In the rows, 128 means zero.
Each path below is one point turned by a fixed rotation once a step. After each direction that follows a path, write how fast that rotation turns it, in degrees each step (0 if it stays still).
Each turn is a multiple of 5 degrees from 10 to 175, or 0.
Each row of a path follows its step; steps can be skipped.
path 1
step 0: [139 115 115 124 126 128 126 131 118 134 125 126 126 128 125 129 137 117
 120 134 125 135 121 139 139 128 124 122 134 138 131 138 123 127 146 143
 124 132 113 131 122 120 112 121 136 120 138 125 113]
step 2: [137 122 117 132 120 119 122 132 117 120 134 129 117 140 132 117 126 128
 117 127 126 129 137 145 130 138 115 130 111 133 130 129 122 110 132 141
 129 116 122 120 130 122 116 136 126 131 136 127 120]
step 3: [124 110 127 128 112 122 133 143 125 124 114 118 132 132 126 121 139 122
 124 127 137 124 134 119 125 127 128 136 138 124 120 133 104 125 127 134
 137 131 121 125 124 123 129 126 112 134 134 120 117]
step 4: [142 125 123 134 126 129 124 129 123 117 141 131 134 152 116 135 118 126
 117 125 131 128 130 129 129 131 135 135 135 124 114 117 122 119 132 125
 123 117 128 114 134 121 119 137 109 127 125 134 122]
step 6: [142 128 125 139 127 113 128 122 110 122 124 132 130 139 118 136 130 130
 128 125 127 133 123 123 127 129 123 124 147 126 125 130 125 136 137 113
 125 141 120 132 126 123 123 134 108 114 124 117 119]
step 7: [126 132 110 119 135 134 130 127 119 127 139 130 129 138 138 125 140 116
 127 125 130 142 136 141 127 150 120 122 127 133 130 126 133 132 136 126
 128 120 110 118 122 126 128 138 120 128 124 130 113]
step 11: [135 115 120 131 135 122 132 126 123 124 123 130 134 126 108 128 138 111
 128 127 146 145 116 124 131 120 132 128 140 122 123 130 120 112 132 130
 116 135 132 130 133 112 125 136 122 122 121 128 129]
step 15: [131 125 118 123 117 122 131 127 122 128 119 128 132 145 124 129 136 125
 118 119 126 117 139 133 132 145 125 137 115 126 134 122 121 110 124 138
 128 125 117 132 118 122 109 124 124 137 137 134 120]
step 17: [127 129 119 122 131 129 119 125 122 127 136 124 137 145 117 133 129 119
 113 122 124 126 132 136 129 125 130 125 138 127 123 111 124 110 133 130
 123 132 115 111 131 127 121 126 120 124 125 130 104]
[129 123 128 129 128 126 129 129 126 129 129 126 126 127 129 129 131 129
 122 130 122 126 129 131 129 124 131 129 129 124 130 129 126 124 129 129
 127 127 129 125 127 132 126 124 127 130 130 129 129] | 25
[129 130 126 133 122 124 129 125 127 130 124 125 130 123 129 129 128 130
 129 130 129 130 124 125 129 129 130 132 131 127 127 128 128 127 128 125
 128 127 126 128 129 127 128 130 127 131 124 128 131] | 145
[131 129 122 125 129 125 130 128 125 130 130 127 129 130 130 129 129 128
 129 130 126 129 127 129 127 131 132 124 128 125 126 131 133 133 132 127
 130 131 129 131 126 129 126 128 129 125 129 127 131] | 55
[125 126 130 130 131 124 128 127 124 130 126 124 128 126 128 128 126 128
 130 126 126 132 127 125 126 126 127 128 129 128 126 129 128 132 128 134
 127 131 132 125 129 124 128 124 126 128 128 130 125] | 135
[128 128 130 126 129 127 126 130 128 130 128 129 127 132 131 125 125 129
 131 130 124 134 125 135 127 126 129 130 126 127 125 126 129 127 130 126
 126 127 127 126 130 129 127 132 126 128 124 131 130] | 145
path 2
step 1: [124 143 113 130 139 107 130 131 123 129 114 122 139 131 129 128 134 143
 126 131 120 129 127 118 121 127 134 125 114 137 128 129 122 128 133 135
 117 140 124 129 115 140 127 134 125 121 129 138 118]
step 7: [121 126 126 122 114 118 149 126 127 124 119 135 124 140 130 128 129 121
 130 131 123 148 124 132 129 133 121 129 122 113 140 122 131 135 128 133
 139 121 124 126 140 117 123 116 122 132 134 142 126]
step 9: [139 112 119 128 132 117 124 142 116 131 111 131 118 136 117 125 116 121
 133 136 120 131 130 124 126 133 127 109 134 129 133 136 124 131 116 136
 138 130 126 135 126 130 117 135 117 122 125 132 133]
step 10: [135 117 127 117 119 111 126 126 138 119 128 126 131 123 127 134 133 129
 138 138 132 139 124 112 125 125 132 129 130 117 122 130 120 135 126 145
 131 129 117 130 132 113 134 129 118 114 139 142 132]
step 11: [125 125 129 123 119 130 142 123 132 122 122 131 116 124 125 133 119 127
 128 122 141 123 132 128 115 121 136 125 127 115 133 125 128 120 112 127
 128 127 118 146 123 135 140 130 109 127 131 126 147]
step 13: [128 112 116 125 123 137 120 136 131 120 123 128 131 112 123 135 125 131
 145 129 141 135 121 120 131 117 133 130 122 131 140 131 133 129 139 139
 125 147 128 131 132 125 140 140 125 123 118 133 133]
step 14: [143 128 118 134 136 118 137 131 128 125 130 126 119 121 125 131 127 132
 135 118 140 118 114 129 115 134 136 139 126 126 126 120 128 126 114 121
 124 149 114 122 117 129 135 134 118 125 120 128 126]
step 15: [124 138 118 109 124 117 124 120 130 134 119 135 121 144 124 130 137 139
 134 115 131 137 125 135 118 121 135 129 119 134 137 119 132 124 134 127
 116 133 127 124 128 134 141 129 125 113 124 132 118]
step 16: [127 127 112 132 124 135 133 129 126 118 131 137 127 126 139 129 125 127
 130 127 137 124 132 131 125 136 123 133 129 119 148 125 144 140 136 132
 105 137 124 137 138 136 140 126 135 129 121 131 117]
[127 133 128 127 129 130 127 128 128 131 123 128 128 133 128 130 130 124
 127 126 127 124 130 126 127 126 127 124 124 129 128 128 128 132 132 126
 124 128 126 130 129 133 126 128 127 128 130 126 130] | 100
[130 128 126 129 127 127 128 126 121 129 129 133 130 131 127 126 129 129
 126 126 124 124 127 131 128 123 129 128 130 129 130 126 126 126 126 127
 129 129 130 128 124 127 124 131 127 127 131 131 128] | 130
[130 126 127 127 128 131 128 129 129 131 131 130 126 129 127 131 127 129
 129 131 126 129 128 128 130 127 122 128 129 127 126 129 124 130 128 130
 134 125 125 128 129 132 131 130 123 128 130 130 133] | 25
[129 130 131 126 132 125 128 131 129 125 129 129 123 131 128 127 131 131
 130 129 128 129 129 125 126 129 131 132 128 130 124 123 126 129 126 130
 125 130 131 126 128 127 128 126 124 127 133 127 131] | 85
[129 129 128 125 131 126 131 125 128 133 128 126 126 129 128 127 127 129
 129 131 130 132 129 126 131 129 130 124 127 129 131 125 123 128 134 126
 130 128 130 128 127 127 125 126 128 124 126 131 125] | 130
path 3
step 1: [122 121 127 113 113 125 132 136 145 131 128 127 132 130 136 122 126 135
 130 119 126 109 118 129 129 130 122 139 119 140 129 117 119 121 138 122
 119 128 124 128 138 127 131 130 148 121 112 134 136]
step 2: [144 135 128 128 133 131 131 134 130 125 119 132 131 121 139 146 125 122
 114 122 134 133 127 112 137 127 122 131 135 129 126 130 143 135 126 143
 116 121 126 134 126 119 113 110 138 129 142 120 127]
step 3: [116 121 139 138 129 113 128 120 122 116 137 137 111 125 136 128 144 126
 124 138 146 127 128 126 127 120 134 133 130 129 136 135 127 124 128 133
 134 141 131 137 123 125 127 137 110 115 127 138 130]
step 4: [120 121 126 135 131 149 125 134 123 139 127 135 133 134 115 134 129 133
 115 132 129 120 137 136 119 146 125 127 118 122 118 122 128 127 130 131
 130 122 111 121 139 140 146 121 116 118 129 128 131]
step 7: [136 127 147 125 132 145 141 133 121 113 129 132 130 119 141 139 135 122
 132 144 128 134 122 133 124 124 125 124 146 125 142 121 130 126 121 123
 132 128 115 130 123 129 122 129 109 133 121 127 118]
step 10: [136 150 141 121 143 122 138 137 124 133 122 120 118 119 133 128 127 134
 126 113 129 133 131 125 125 134 143 124 121 138 130 129 131 120 139 121
 135 133 126 137 122 130 115 120 147 131 124 135 124]
step 12: [114 129 128 128 129 139 121 113 125 130 139 131 124 141 123 149 133 123
 116 129 135 136 140 128 124 126 126 129 139 119 139 140 122 142 118 123
 139 119 128 120 124 133 139 121 134 137 116 133 132]
step 13: [138 116 118 118 128 121 120 132 125 125 135 121 120 128 120 115 116 127
 125 132 127 131 133 136 133 130 128 140 110 139 137 119 118 122 127 128
 123 120 122 134 142 122 142 137 142 112 117 130 120]
step 16: [112 130 128 128 138 125 136 132 113 130 131 131 135 137 126 128 123 123
 121 136 132 127 129 134 123 142 120 138 135 120 132 134 124 143 140 143
 128 134 128 117 134 128 142 130 104 117 124 144 128]
[127 131 132 126 127 126 129 127 130 128 131 123 130 124 130 130 129 129
 131 129 132 130 130 124 126 129 127 130 133 130 124 129 135 128 129 128
 126 129 127 129 132 127 127 131 128 129 129 126 127] | 85
[126 128 128 130 124 128 131 131 133 127 127 131 125 131 129 127 131 130
 128 127 131 127 126 125 130 128 129 130 128 129 129 126 131 129 128 132
 125 129 125 125 128 129 130 125 123 122 131 127 128] | 25
[131 126 128 126 130 121 128 126 130 126 130 130 130 130 127 125 130 128
 128 130 128 124 127 127 129 130 131 128 129 125 122 128 125 128 129 130
 123 131 132 126 129 130 128 131 127 126 125 132 129] | 140
[128 124 130 131 130 124 129 132 128 126 126 127 126 131 131 131 124 124
 125 132 131 126 126 128 129 126 127 129 135 128 129 130 126 132 130 127
 131 128 127 126 130 129 127 128 129 130 130 128 127] | 80
[129 130 125 130 124 125 127 127 129 129 127 131 128 128 128 131 127 124
 131 127 127 121 132 129 127 130 122 126 131 129 129 127 130 125 125 128
 127 126 129 127 127 133 125 127 129 129 127 126 131] | 110
